First come named moves, each a turn or a mirror, each shown by rows before and after it. For each pair of rows after them, which moves, in which order, take the first row to the second? The first pair is done for you.
move J_352:
[-25  26 -59  10 -29 -32  23 -64 -38 -40   7   0  18 -10 -17 -15 -27  22
  32  -3   5] -> [  5  -5 -20  15 -51 -63   5 -32 -19 -33  14 -46  12 -18  12  52   3  12
  19  41   4]
[ 17   8   6   9  -3  11 -20  50  -1   1   9 -27 -18   3  29  11  36   3
  -2  50 -13] -> [ -6  35 -34   8  11  47   4  18 -25  -9   7  14 -13  16   5 -51  12  12
   6   6 -17]
[-15 -68 -23  28  28  -9 -24  23  -1  11 -21  -8 -14  36  36  -7 -35 -20
  27  -4 -12] -> [-10 -64 -24  27  24  -9 -25  20  -3  14 -31  -1 -15  41  28 -13 -38 -18
  22  -8 -11]
[ 29   7 -32  12   4  -4  13 -18 -31 -31  -9  -8  14 -21 -29   9  14  33
   5  23  -1] -> [ 33   0 -31  21  -4 -10  17 -14 -33 -34 -12 -14  12 -22 -25  12  18  32
  -2  26   2]
move J_125:
[  1 -31  47 -16 -20 -51 -22  13  18  19 -24  -4  -9 -13   0  51  17 -21
 -40 -32   1] -> [  0 -21  23 -18 -39 -69 -11 -17  -5   5 -32   0  13 -23  -2  42   9  -4
 -30 -18  12]
[ 15 -49 -23   4  -6  49  23   7 -29 -34   0  -4  26 -60 -35 -74  -1  28
 -33   2   3] -> [ 27 -55  -8   1  14  80  13  41 -18 -26  13 -11   7 -44 -29 -72  10  25
 -34   8  -8]
[-21  26   2   5  59  82  28 -17  31 -10  81  16 -46   1  57 -38 -38  -6
  30  -1 -15] -> [-34  18   3  -4  38  62  30 -51  25  -5  71  25 -45 -18  55 -35 -56 -10
  40 -42  -6]
move J_821:
[-54 -25  37   2   9  -2 -10  38 -19  27 -55   6   0  14   6  65  33  -7
 -13   9 -46] -> [-54   1   4  -5 -17 -34  23  -7 -45  10 -82  18  40  -1 -17  21  34  13
 -15  20 -35]
[-36  11 -19  14 -43  -5  -5 -38   0 -23  12   0 -15   8 -11 -13 -70 -18
  52 -60  -2] -> [  3  -1  31 -22  42  55 -17  50  41  30   7  29 -22  31  -5 -34 -12 -26
 -11 -33 -37]
[ -1  -5  -4  23 -25  -2  -2  -5  -4 -14  21 -33   8   2  21  39   1  11
  16  25  12] -> [ 19   4   7   0  10  10   2  19  14   4   3  -6  15   7   3   9  26   6
 -24  46  -5]
[ 37  14 -33 -49  -4 -42 -58  -7 -32 -22 -40  25  27 -42  -2  67  48 -10
 -20   1  14] -> [ 22  11 -13 -38   6 -33 -72   5 -13  -9 -25  15   7 -40  21  97  42 -10
  -2  -8  17]
Now pairs of rows:
Between the rows of a pair lie 2 to 4 moves.
[ -4 -42  16  52 -27  19 -46  25   9  16  29 -23 -37 -14  17  38 -28  -6
  33 -29   7] -> [ -4 -15  -2  30  15  70 -39  43  13  32  21  24 -37  12  -3 -25 -27  -4
  13 -42  -4] -> J_352, J_821, J_821, J_821
[-15 -20   7 -12  37  35 -19  18  35  58  -9  50 -43  23  -5 -25 -33 -30
 -12 -96 -10] -> [ -4   9 -15 -30  48  25  -5  -6  12  46 -33  74 -10  21 -28 -78 -29 -11
 -24 -82  -7] -> J_821, J_821, J_821
[-60 -19 -41  34   8  29 -35 -14  17   3  -5 -22   0  35 -14 -29 -17 -28
  31 -52   8] -> [-31 -38  -1  28  20  23 -52  32  48  27   6 -51  -4  21   5  17  13 -40
  -6 -13   4] -> J_821, J_821, J_821, J_352
[ 14  39 -22   9 -43 -44  26   3 -51 -39   4 -42  35  -3 -15   0  15  52
  17  85  14] -> [ 10  54 -25  11  26  52  15  53 -27 -16  27  -9  -9  43 -26 -57  11  39
  17  54 -12] -> J_352, J_125, J_352
[-18 -25 -19  31 -36 -21  29 -15 -28 -40  27 -50 -34  16   4  47 -16  49
  23  17 -10] -> [-36  -6 -30  16  30  49  29   5 -17 -21  22  -2 -49  40  -9 -28 -24  40
  14 -24 -24] -> J_821, J_821, J_821, J_352
[-23 -16   1 -65  13 -15 -59  92  40  20 -32  27  41  -8  43  31  49 -39
 -38 -50 -25] -> [-11  15 -35 -75  -8 -39 -12  58   4 -11 -51  37  86 -18   7 -14  63  -3
 -57  -7 -14] -> J_821, J_821, J_821, J_125
[ 19 -28  25 -14 -15 -32   7  21   6   0 -11 -18  20 -11  16  31  21   2
 -32  21   8] -> [ 13  -4  -4  11 -35 -37  26  -1 -19 -29   4 -34  14  -4   3  26   9  14
   7  39  12] -> J_352, J_125, J_352, J_821
[ 35  -4  26 -13 -20 -14 -11  -1  12  10 -71   0  46   4  -1  -2  40   6
 -32  41  14] -> [  2  31 -31  15 -32  15   5 -42 -18 -24 -57   8  29  10 -15 -50  13  25
  24  27   5] -> J_125, J_821, J_125, J_352
[ 19  -2 -15  51 -41  24 -33  -9  28 -13  35 -15 -53  25   0  31  -7 -12
  30  29  -1] -> [ 36   1  -8  45 -53  -3 -16  -7  27 -15  27 -20 -34  16  -4  34  13  -1
   9  54   8] -> J_352, J_821, J_821, J_352
[-17 -50  22  31 -82 -75 -31 -20  -2  -1  24 -85 -18 -31  30 118 -21 -11
  32   2  20] -> [  17  -11   33   48  -15   15  -22   79   19  -15   69 -100  -45   14
   36   75   25   14   26   87  -20] -> J_352, J_125, J_352, J_125
[ -1 -27  51  -3  30   4   5  68  24 -21  27 -15 -14 -32  61  65   6 -15
 -39  28 -21] -> [ -1  21   0 -36  55  14  50  23 -15 -34  -7  54  29 -34   7 -49   1   8
 -69  30 -22] -> J_821, J_821, J_821, J_352
